rotation ticks, each row followed by its count of ticks
The counts run from 0 to 499.
[  8.2   4.0 -17.3   6.2  14.1   5.0  11.1   8.1  25.6  21.4   8.1   5.2
  14.5  14.3  -5.5  14.3 -10.5  -3.7  12.7  -7.2  24.6  18.9  -4.6  19.9
  -2.6 -11.9   2.5 -15.6  20.9  10.8  -6.9  21.2 -11.2   0.9 -11.7  -4.5
   1.4   9.7  -6.1  -3.0  -4.2  22.1 -29.0   3.4  10.8   8.9 -10.5   5.2
  -6.6  -3.1  30.0  -9.0   1.7  -8.8  -3.6 -17.1  -9.3  -2.7   8.1   3.2
  19.3  -4.8  -1.8  16.6] => 438
[  4.2  34.4   2.4 -22.2   0.6   3.2 -13.1  -5.7  28.2  -6.2   1.0   7.1
   9.5   4.8  -9.5   8.6  10.0 -17.9  -1.8   5.5  23.0 -15.0   3.0   7.7
  -5.7  -5.9  -5.9   0.4   2.8  -3.7  -3.0  20.4  10.0  -3.7 -13.3   1.0
   5.2   6.3   2.9 -17.8  -3.6  14.0  -6.5  10.4  -2.2  -2.5 -14.8  24.0
  -3.8  14.4  30.7   9.2  -0.8 -19.0  -5.0 -19.3  28.9   6.7  -2.5  15.9
   5.2  -2.6  -6.7   7.1] => 223
[  3.1   3.3  -4.1   2.5  -7.4 -16.1  21.1   5.1  45.2  -1.6  -8.4   5.3
  15.5  -2.9   8.2  20.1  14.6   3.3  15.5  -7.1   9.1  -4.4  10.8   4.0
  -8.6   5.7 -14.9 -21.5  -2.5  12.4  18.6  -3.0  -6.0  -3.0  -5.9   3.4
  -6.8  -6.7 -11.8  -6.7  11.9  13.1 -23.0   3.4   3.7  14.8   6.6  10.0
 -14.7   1.8  11.1 -18.4   0.0 -25.5  -0.7  -3.0  -2.5  17.9  -8.0  -9.6
   4.7   3.4   8.5  30.7] => 213
[ -0.5   0.2   4.7 -17.4 -17.5 -10.7 -12.9  -5.0 -23.2 -14.9  -3.0   8.1
  -1.1 -11.5  10.1 -31.7 -14.3  -8.2 -29.1  -0.3  -3.8  -4.5 -13.4  -8.3
  -4.2   4.5 -13.9  13.0   4.1 -13.9  11.0 -12.8   3.3  -9.9   9.4  -5.9
  -8.6   0.5   5.2  23.1  12.3  -6.4 -25.4  11.8  19.6 -10.3  12.1  -8.9
  -4.9  10.6 -12.2  12.3 -17.0   5.0   4.1  16.3   5.3 -12.0  -1.5  -4.5
 -11.1 -12.2   9.0 -13.9] => 59
[  3.8  17.3   8.0   1.3  -5.0  24.7   1.1 -22.6   0.1 -17.7  -8.4  20.6
 -14.5   2.2 -31.6 -21.8  -5.0  -2.0   3.9   9.5 -16.5  -4.4   5.3  -7.0
 -15.6   4.1   2.3  -3.4   4.6   8.4 -15.6 -14.3 -12.9  -0.8  -4.5  13.6
   1.4  -1.2  14.8 -14.1  -8.1   6.2 -22.5  -1.8  21.4   8.0 -18.8  -8.4
 -15.9  18.4  21.1  16.3  -9.6   7.6  -1.2  17.9  10.4   8.3  -7.8  10.0
  -3.8  -2.0   4.5  -9.4] => 87
[  8.0  -7.5 -18.3   5.9  -6.0  10.8   4.6  -8.9 -21.8   2.8  -1.1  -0.6
   6.5   3.0   9.1 -12.7   6.9  13.7 -11.1  15.4   7.8   9.0 -20.7   9.0
   5.0  -9.1 -15.3   3.9   4.9  26.3  13.1  -8.7  -8.1 -13.5  14.7 -13.8
 -14.1   3.1  -6.8  24.4  -5.2   7.7 -24.7   4.8  14.5 -14.5  30.0  -9.7
   7.3   8.2 -19.8  -4.5 -12.5  -9.9  27.6  -0.1  -4.8 -15.2  13.8 -11.8
  -0.8   1.1  -9.2 -20.1] => 324
[  1.5  32.4   3.9 -17.2   2.8   5.6 -11.6  -2.1  30.1  -2.7  -1.2  11.9
   9.1   5.3  -8.0   7.2  11.9 -17.3  -0.7   8.8  23.7 -11.1   5.0  10.8
  -9.1  -4.8 -13.8   3.5   1.8   2.6  -1.9  23.6   0.1  -2.3 -11.4   1.6
   1.5   9.0   4.2 -23.1   1.5  13.0 -11.9  12.9  -1.4   1.0 -12.2  22.2
  -7.4  10.3  32.5  10.1  -1.1 -23.0  -5.0 -20.0  26.6   8.1  -0.9  16.8
   3.6  -0.7  -5.6   2.1] => 222
[  5.5  12.9  -7.0  -8.3   1.0   1.7   4.7   7.1  29.4  22.0  16.1  10.7
  21.4  15.0   4.3  17.6  -2.9  -8.0   0.2   6.8  32.1  10.4  -3.9  21.3
   6.4 -11.1   4.0  -9.8  25.0   2.9   3.6  29.5  11.4  -1.5 -14.9  -8.3
  -3.3   8.8 -12.5  -3.1 -13.5  13.1 -21.4   6.4   2.0   3.5  -3.7   5.8
  -3.6  -8.3  20.7  -1.6   1.1  -7.9  -2.3 -16.5 -10.7  -8.8  13.4   1.2
  21.3   2.9   5.4  20.3] => 441
[  3.9   0.6  -4.1  -9.5 -23.6  17.5   1.9  17.5  -3.5 -13.7  20.5  -7.7
 -29.4  -9.7 -11.7   3.9   1.2  15.8   1.2  12.0 -10.6 -14.8  -6.1  10.9
  12.0  16.4  12.6  10.0   7.6  19.7  -6.5 -11.6   8.2  -5.6  -4.5  10.0
 -11.2  -1.5  -2.4  34.9  -9.2   7.1   2.7   9.8 -14.2 -14.0   2.1  -2.0
   8.1   7.8 -13.5  17.1  14.4  15.1  13.5   1.4  23.3  -0.8  23.8  -5.6
   2.4 -12.4   4.0 -16.3] => 112
[ 11.8 -19.7  -8.6  11.4  21.0   7.7   5.9   2.4   9.9  36.6  15.4 -14.2
  -5.2   7.8 -14.4 -10.4   4.4   0.0  10.4  23.6   1.4  14.8  10.0 -14.4
  24.5  -5.9  16.3 -10.1   5.0  29.7   8.7  -4.4  20.2  15.0   8.0   1.7
  -5.3   2.8 -23.3  -0.2  -7.9  -5.6   7.5  -6.0  11.2   5.5  -4.4  -3.2
  -2.9 -12.2  -5.1  14.1  -0.5  12.3  10.4  -4.3 -21.3   4.6  -4.1 -10.8
   2.3 -10.9  12.6  -3.6] => 384
[ 12.2 -23.2 -25.4  -2.1   2.5 -29.8   3.3  20.0  -5.2   3.7  -1.4 -17.6
  12.7 -10.3   6.4  -5.5 -21.4   3.5  -4.5 -23.9   6.2  -5.3  -3.4 -14.4
   8.9  -3.2   5.8  12.4  -7.8  -6.8  13.5  -9.6  24.6  -2.4   4.2 -20.0
   3.6  -8.2 -29.5  28.3   8.0   8.5  -2.0   2.2  12.5  -0.5   9.5  12.0
  -7.9   5.3  -4.4  -8.1  -9.6  -0.2  -1.8   2.6   5.2  -9.2 -12.6 -17.9
  -2.8 -17.1   2.6  11.8] => 462
[ 13.3 -23.5 -12.9   7.2   5.8   7.1  12.0  12.2  -1.5  24.6   7.1 -13.7
 -26.6  -6.7 -16.0  -0.7  -1.9  11.4   3.8  -4.0 -14.0   5.8  -4.6   2.3
   8.5   2.1  37.4   7.5  19.1  22.9  -3.1  -2.1  19.5   7.0   1.0  -0.4
  -3.0  -8.0 -21.5  13.2 -17.7  16.9  -9.6   5.8  21.8   2.4  -8.1 -23.5
  -6.9  -5.6   5.0 -10.3  17.9   8.9   9.5   9.7   6.1   0.6   1.4 -12.6
  -5.4 -19.1   4.3 -18.1] => 378
[ -1.5  10.5   7.9  -1.7   1.6  -2.8  -5.9 -14.4  12.4  -7.2   8.5   6.3
   7.9  25.5  -2.7 -15.0  21.4 -23.0   5.6  18.0  14.2  -6.2   1.7  11.3
   2.1   2.4 -35.7   6.3  -0.5   8.7  15.2  -9.2   2.3 -19.9   8.2  18.0
  -7.6   4.0   5.2   6.5  22.4  -1.9  -9.0  22.0 -10.9  -6.4  18.6  -0.2
  -6.4  -8.8  -7.3  29.3   0.4   4.8  -0.9   5.9 -16.6  25.0   5.8  13.7
  10.6  -2.8   2.0   0.6] => 136
[  8.1   3.2   2.6   2.5  -8.6  -8.0   4.2  -2.5 -11.9  14.9 -12.5  -6.4
  24.3   5.6   2.1 -14.3  34.8   7.7 -23.8  13.3   8.2 -11.0  16.5 -19.2
 -17.2 -12.3 -10.8  11.8 -12.8 -10.0   8.0  11.5  21.1 -22.8  19.1  -1.8
  -0.9   5.6  -3.4  -8.2   5.8   0.8  -3.1   7.9  14.2 -10.9  -2.7   4.5
 -26.2  12.4  -5.3  -3.5 -27.0 -14.5  -2.3  13.2 -19.0  -0.6 -10.3  -9.5
  -3.4   1.8  12.7  10.3] => 269
[  0.0 -11.6  -4.4   6.7 -13.2   3.8  11.8 -19.2  -4.7 -20.8  -6.9  -3.4
 -10.4  12.4 -23.8  -6.6  14.7   6.6  15.6 -10.0 -20.6  -1.7  17.8  -9.1
  -2.9   7.8  -6.5   3.0  -0.2  12.4   4.4 -21.3   4.9 -14.7  -3.0  16.1
   2.7 -17.5   3.5   1.3  -2.0  18.3 -19.0   9.3  16.8   4.3   9.1  -3.1
 -33.4  11.4  12.0   1.1   2.9   5.2 -15.9  27.9  -0.5  24.8 -11.3   5.8
   9.0  -3.7  -3.4  -4.1] => 346
[ 11.9  -4.9 -11.8  -4.7  -4.4   0.2   2.9  27.8  15.9  32.4  20.9  -4.2
   4.4   3.1   7.8  -6.1  23.2   5.4 -14.5   2.5  22.7  -5.6   5.5   8.5
 -21.2  -4.4  16.2   9.4  -6.4   5.8  -9.7  21.7   5.6 -13.3   4.0  -3.8
   1.6  25.4 -12.5  -1.0  17.7   2.1  -3.0  18.2  -4.1  -4.8   2.8 -18.4
   0.1 -13.7 -19.7  11.0  11.6  -6.4  20.5  -4.0 -12.9  -4.7  14.0  -9.7
   4.1  -6.1  17.4   5.0] => 187
[ -0.6  16.5   5.2   1.1  -0.6  17.3   4.9 -41.5  -5.5 -14.5 -16.9  16.3
  -4.4   7.7 -25.8 -21.4  -5.7  -8.4   5.0  16.2  -5.8  -4.0  -3.0   6.8
  -8.2  -9.0   9.7   4.5  10.5   6.3  -8.1 -19.0  -3.4   0.7  -4.7   8.2
  -1.8 -13.7   4.2  -2.6 -12.6   4.9 -23.8  -2.5  18.9   5.0 -17.5 -15.8
  -9.5  21.5  22.9   6.2 -19.4   2.5   5.0  24.3   7.9  -6.4  -7.0   9.3
  -3.1  -4.1   2.2   4.6] => 90
[ 11.1  23.7   4.9   0.5 -11.9  -6.6 -16.7  14.6  15.8 -13.9  -7.3   2.7
   5.2  -4.6  -4.7   7.9 -32.5   7.7  -9.9 -12.1   3.4  -2.9  -2.5 -11.6
  11.3  25.5  -5.2 -16.7   6.5  -2.7  -4.4   8.5 -22.9  -4.2   6.7  -2.3
  -8.7   1.4   0.8  17.9  -0.3  18.3   1.6 -10.4   5.8 -15.1   0.4  28.1
  15.2   2.1   3.5   0.0 -10.9   5.2  -4.4 -27.6  16.6  31.1   4.9   2.8
  -5.7  -9.0  -5.0  10.7] => 24
[  5.3  -1.1   9.5   2.0  -6.3   0.7   5.7   3.4  24.9  -6.3   2.9   9.8
 -14.3 -10.9 -17.3  -4.1 -20.5 -36.2  21.1 -11.8 -10.0  -4.4   7.9   0.3
  -1.7  13.0 -11.5  -5.5 -17.7  15.3 -11.7  -7.9  -7.2  15.5  -6.3   4.2
  -6.7 -15.1 -10.0  -5.7  18.6  12.2   2.8  -3.7  10.7   2.0  -2.2   4.7
 -11.5  -1.2  26.6  21.9  -1.5   6.3  15.2 -16.7  29.7  25.1  -2.5   7.1
   2.9 -12.0   6.3   7.3] => 425
[  7.7  18.8  -1.9 -12.1  -2.6   6.3   3.9  10.1  24.4  23.7  18.1   6.9
  24.8  13.6   5.1  15.7   2.5 -12.5  -3.4  13.8  31.4   1.5  -1.3  20.7
   5.8  -9.9   5.0  -3.9  16.5  -1.4  -0.5  32.8  14.6  -8.3  -8.1  -3.5
  -5.0  12.2  -9.8   1.6 -10.8   9.0  -7.3   8.1  -9.1  -7.7  -6.4   9.8
  -1.2 -10.1  15.9   5.1  -2.8  -2.6   1.9 -13.8  -8.5  -3.5  18.3  -1.2
  24.0   0.2  10.0  27.9] => 443
[  2.5  18.3  11.3 -10.1 -17.6  11.2  -5.3  -8.7  21.9 -14.5 -12.6  10.2
 -14.0   4.6  -7.6  -4.5  24.3  19.5  -6.3  26.9 -18.8 -15.4  15.1 -21.0
   8.5  33.7  -4.1 -18.9   4.9   8.4   7.7  -3.8  12.6   1.0  -5.3  15.4
 -11.2  -4.9   0.2 -16.8 -13.1  -4.5   4.5  -3.0   0.3  11.0 -10.7  12.6
  -5.6  16.6  -4.5   6.7  -3.0  -6.9  -8.3   8.5   0.0  28.8  -4.9   2.2
  -9.4  11.6  15.1   1.4] => 79
[ -6.2  -3.3  -3.6  -9.3   6.8   5.0  -4.8   4.4  16.5  -0.3  26.8   6.3
  -4.9   5.1   0.1 -26.8  -2.2 -22.8   3.6   7.5   5.6   5.1   2.6   2.3
  -2.0  -0.5 -12.7  -7.5  -3.4   6.3   4.4 -17.4  -8.8  -1.7  -7.6  17.1
  -2.4  24.6   8.5   0.5  29.1 -13.3 -28.6  21.3  -3.8  12.2  -1.3  -9.1
  -7.0 -13.8  -6.6  37.3  11.5  15.0   6.8   7.4 -11.5   2.0  -3.3  -5.7
  12.6 -14.8  19.7  -5.7] => 395
[ 12.4 -14.4 -23.7 -13.2   9.5 -10.2  -4.4  15.9 -25.3   4.9   5.9 -10.1
   9.0 -10.3  -5.2 -13.4 -16.1 -18.1 -11.6 -13.9  10.9  -3.6 -10.6 -14.5
   6.9 -13.7   1.0  22.2 -22.9  -2.0   1.2   1.6  22.5   0.3  -0.6 -17.7
   7.3  -0.7 -25.6  17.7   3.3  10.0  -2.5  10.9  16.1 -14.1   7.4  15.4
  -4.0  -2.4   7.5   7.5 -13.0   8.3   6.6  -4.5  21.1  -7.5 -12.0 -13.9
   2.1 -23.9  -7.2  -8.3] => 458
[  9.0  14.0  -1.6   2.1 -12.4  14.6  -2.2 -12.2   7.6  10.3   2.6  15.9
  -1.9  18.5   1.7  -7.6 -14.0  16.6  -8.1  19.7  13.4   9.7 -19.5  20.7
   3.3  10.7  10.7  -2.7  30.0  15.8  -4.6   4.5  -8.7  -7.5  10.8 -10.4
 -15.6   0.6  -6.2  19.0 -11.0   6.8  -8.1  -6.9   1.2  -6.5   3.9 -18.1
  22.2   5.5 -17.2   4.7  -4.1   2.8  26.9  -6.6 -18.4  -6.7  34.1   5.7
  -0.7   6.2   7.0   7.7] => 102
[  6.8  18.4  14.2  11.1  -8.0  16.6  13.4  -4.9   7.7  12.0 -13.1  -1.1
  -6.7  -6.8 -11.5  16.1  23.0  24.3   2.6  36.2 -12.8  -6.2   2.5  -0.8
   5.2   0.6  14.4 -15.4  15.4  20.2   7.9   9.5   6.4   4.0   6.7   3.7
 -17.6 -12.0  -6.3  -3.0 -27.7   6.8  -6.0 -11.3   5.7  -6.1 -26.0   4.8
  -0.6  21.9   9.0 -18.8 -19.2 -14.8   5.4  -0.9   3.5   0.9  -0.6 -10.4
  -2.7   4.6   6.4  11.3] => 298
[  5.5  18.1  11.7   7.4 -11.2  21.0  -0.9 -12.3   1.8 -15.1  -5.0  12.6
 -18.2   2.9 -30.9 -17.6   2.9   3.9   6.6   8.1 -23.9  -9.5  15.3  -9.1
 -17.2  14.2   0.6  -9.3  -1.0   3.5 -19.9 -10.7 -15.3  -6.2  -2.4  20.6
  -1.2  -1.6  18.6 -12.1   0.8   3.6 -11.2  -3.0  13.1   4.2 -26.2  -0.4
 -19.3  19.7  14.7  18.9 -10.2  10.3  -2.1  14.3   6.6  19.5  -3.5   9.8
  -1.1  -5.1  10.8  -3.2] => 85
[  6.9  16.9  11.3 -19.8  -3.2   8.0 -22.9  -3.2   4.1  -5.9   6.5  16.4
 -17.2  18.0  -5.8  -8.8 -12.3 -12.6 -12.4   4.6  -0.2   4.2 -22.9  18.6
   6.2  26.9   8.5   4.1  20.1   0.8  -6.8  20.8  -8.2  -3.4  -3.1   5.7
  -5.8   3.0  -2.2   5.2  -5.3  12.0 -12.6  18.0   4.3 -14.4  -3.4 -16.8
  15.6 -14.1  -3.2  14.1  18.7  13.6   0.7  -1.7   3.0  29.5  17.6  19.3
  -3.4 -12.8  -1.1 -13.8] => 366
[ -1.7   9.2  14.7  -1.4  -3.7 -21.0  -1.9  29.9  20.0  -2.8   1.9   0.0
   6.6 -10.2   6.5   3.7  22.3  -4.9  -2.4  10.4  -0.3 -15.8  10.9  -9.1
  -2.1   7.0 -33.7 -16.5  -4.7  -7.8  22.1   6.4   3.3 -11.4   7.9  15.8
 -12.5   8.0   2.3  -2.5  28.2  -6.7 -10.4  10.8 -10.1   0.6 -13.7  29.3
 -15.5   3.9   3.0   5.6 -11.7  -9.4 -16.8  -9.6  -3.6  24.0 -11.1  -9.2
   0.7  -9.9  10.1   9.7] => 476
[  7.6 -17.5 -12.5 -13.5   6.4  -6.7  -6.1 -11.7  -8.4   2.1 -21.7  -3.8
 -13.3  20.1  -4.5  -7.6  12.6  -9.5   3.2  -4.9  -3.8   3.6 -23.3  13.9
   9.2  14.2   7.7  12.1  -0.1   3.5  -0.2  20.3  19.4   4.0 -11.3  -7.8
   2.1 -19.9 -34.9  -2.2 -11.4  22.6  -4.6  15.6  11.3  -7.3   6.1 -18.5
  -0.3   5.3  11.0 -11.5  18.3 -14.1   4.7   5.3   0.5  29.1  -4.6  20.4
  -2.3  -7.1 -13.5  -6.7] => 150
[ -1.0  -5.1   7.0 -14.6 -15.2 -11.1  -8.3  -5.0 -30.8 -14.1  -9.6   6.3
  -1.6 -12.4  14.3 -33.1 -11.1  -9.2 -25.6   4.9  -8.6  -5.0 -14.9  -5.7
  -1.8   1.6 -15.6  10.7  -1.5 -12.9  15.6 -12.8   5.6 -13.3   9.7  -6.5
 -10.8  -6.1  -0.2  27.7  15.1  -8.1 -24.6  12.8  17.2 -12.8   5.6  -9.1
  -2.0  16.4 -10.8   7.7 -15.2   3.0   7.3  15.7   5.5 -10.7  -2.9  -8.3
  -8.9 -12.2   5.5 -12.7] => 60
[ 12.8  24.7   9.8   1.2  -5.2 -11.2 -15.7  -5.4  15.7  -4.1 -16.0  -1.6
  16.5   3.5  -2.9   4.8 -26.1   0.3  -9.0  -1.7  14.4  -7.1   1.2 -10.0
  11.4  12.8  -6.6  -6.6   3.8  -2.6   1.3   9.1  -7.2  -5.9  20.2  -9.3
  -8.9 -11.7  -7.6  16.9   4.7  13.1  18.5 -17.2  -0.2 -19.7   1.2  29.6
  17.6  10.1  -1.3  -1.0 -19.3  -4.6   9.1 -29.0  10.1  25.5   5.2   9.9
 -10.1  -3.9   0.1  25.9] => 21
[  9.5  23.5  -7.7 -12.2  -2.9  11.1   0.0  22.5  14.1  15.2  22.7  -1.6
  21.4   9.4  -5.9  19.0   8.5  -6.6 -11.3   9.1  31.9  -7.2   1.9   7.2
  -2.2  -3.7   1.7   8.5  -4.7   0.2 -10.9  31.4   7.7 -16.0  -6.7   5.6
   1.8  23.0  -5.9   6.6  -5.4  12.8  -0.4  16.6 -11.4 -18.5  -3.7  16.7
   4.2 -22.2   6.3  12.6   1.2   5.8   0.0 -12.3  -0.9   7.1  13.4  -4.5
  19.2  -6.3   3.3  19.7] => 446
[  7.0 -32.1 -26.2  18.8   2.8   1.7  18.5  -7.5  -6.2   8.4   9.5 -21.2
   0.0  20.4 -12.8  -8.7  10.4  16.5  24.4   4.7  -0.1  10.5  18.8 -11.2
  15.0  -6.2  -3.8  -4.3   0.2  21.9   7.2 -25.2  14.7  -8.1   2.8   6.0
   0.9  -2.0 -14.3  18.1  -0.6   3.2  -1.7  -2.4  -1.6  11.0  13.8   6.2
 -23.1  11.5  -8.5  13.3  -0.7   8.3  -0.6  12.2 -28.3   6.1   1.1  -2.4
  17.6  -0.1   4.3   7.0] => 125
[ -2.9 -11.6   8.3 -14.5 -28.7   9.5  -3.7  -8.3  -9.4 -22.1   6.0  -4.6
 -23.2   5.7  -2.1 -12.8  13.9  -5.3   7.7  13.0 -25.2  -5.8  15.7 -12.1
  18.9  16.6 -15.7  -6.0  -5.7   6.2  10.2  -9.5  21.1  -2.6 -12.3  10.2
 -11.9 -14.0  -6.3   4.9  -4.1  -2.8   0.5   1.7  -8.2  -1.1  10.4   9.9
 -24.2  21.8  -0.2  26.6   3.1   1.8  -7.5   5.1   6.3  23.6   4.0   8.7
  13.4   6.2   7.9 -14.0] => 340
[ -2.1  10.1 -10.1 -22.4 -21.3  -3.3   7.9 -15.5  -2.8 -16.4 -15.3   0.3
  22.6  -3.3  -0.2  -2.6  17.4  -4.5  -8.7 -14.4   8.7 -17.8  13.8  -6.8
 -21.7  -5.6  -3.3   8.1 -28.2  -8.9  -7.4   7.2   4.9 -16.2 -14.3  -3.9
   9.1   3.6  -6.5  -8.6  -2.6  16.3 -19.4  12.5  11.6  -6.6   3.0   7.1
 -26.4  18.7  17.7  -5.7 -10.9 -23.7  -4.3  12.4  15.9   3.9 -13.6   2.0
  10.1   2.1   0.8  15.1] => 6
[ 10.6 -14.3  -7.8   6.4   5.6  11.4   7.0  14.0 -18.0  11.3   0.4 -15.4
 -24.9  -5.0 -18.7   4.3   2.9   8.2   3.5  -3.7 -18.9   0.7 -14.5   6.2
   7.0   9.7  29.8   8.3  -4.5  18.5 -11.7   7.7   6.0   1.0  -2.3  10.4
  -1.7  -3.6 -20.8  18.6 -13.8  17.8  -5.2  15.9  14.0 -16.7 -12.6 -19.0
   3.1 -12.9   3.5  -8.5  16.1  15.5   9.4  13.7   9.5  17.5  -2.5 -10.3
   0.2 -30.0  -2.7 -11.9] => 375
[  8.5  12.6  19.5  -3.2  -6.2 -12.7 -29.2  -9.9   4.3  -9.0 -19.3  10.9
  -1.9   1.1   0.0 -33.2 -12.7  -8.8 -22.4   7.0   5.9  -8.2  -0.7 -12.6
  -6.1  13.6 -14.5   3.5  -1.5 -15.7   5.9   1.6  -0.7  -5.7  24.7 -11.2
  -6.8  -6.2  -0.2  -2.7  23.1  -4.6   9.9  -7.2  11.0  -4.7  -9.3   9.6
   8.6  26.4  -9.8  13.3 -23.4  -5.9   6.9 -14.6   2.2  10.1   1.3  19.1
 -27.0  -4.0   8.6  -1.0] => 279
[ 13.2  13.2 -16.8 -10.1  -8.2   4.3  -9.7   3.6  -6.1  -6.0  -4.2  -3.6
   9.2   5.5 -17.9  -2.9 -23.3  -4.8  -5.3 -25.6  14.1  -4.5   2.1  -0.3
 -15.4  -1.3  20.7   9.5 -10.3 -16.1 -34.3  23.6  -6.4  -9.6 -11.5 -11.3
  14.9   6.4  -7.3   1.9  -3.4  28.9  -3.0   2.8   5.7 -16.3 -16.8  13.4
  -7.3  13.0  23.7   2.2  -5.5   0.9  -7.1  -9.9  16.5   7.5   2.4  14.8
  11.0 -13.3  -6.2  16.6] => 230
[  3.4 -23.5 -29.0  -6.6   6.4  -5.3   1.7  -1.3   9.7   9.9  -7.8  -5.1
  -5.2  11.4   6.6 -14.9  25.0   6.4   1.7 -12.3  14.0  -1.7 -13.9  18.7
 -19.6  -0.6  -2.8   9.5 -12.2   9.3 -11.3   7.7  -1.6  -9.6  -5.8  -4.9
   8.8  11.2 -19.8  -4.9  20.5  14.8 -13.5  23.0   8.4   9.9   7.3 -21.0
  -6.1  16.4  -3.6  -7.1  23.8 -32.2  21.5   2.4  -3.5  -1.0  -1.2   7.3
  -6.0 -11.4   2.6  -3.9] => 407
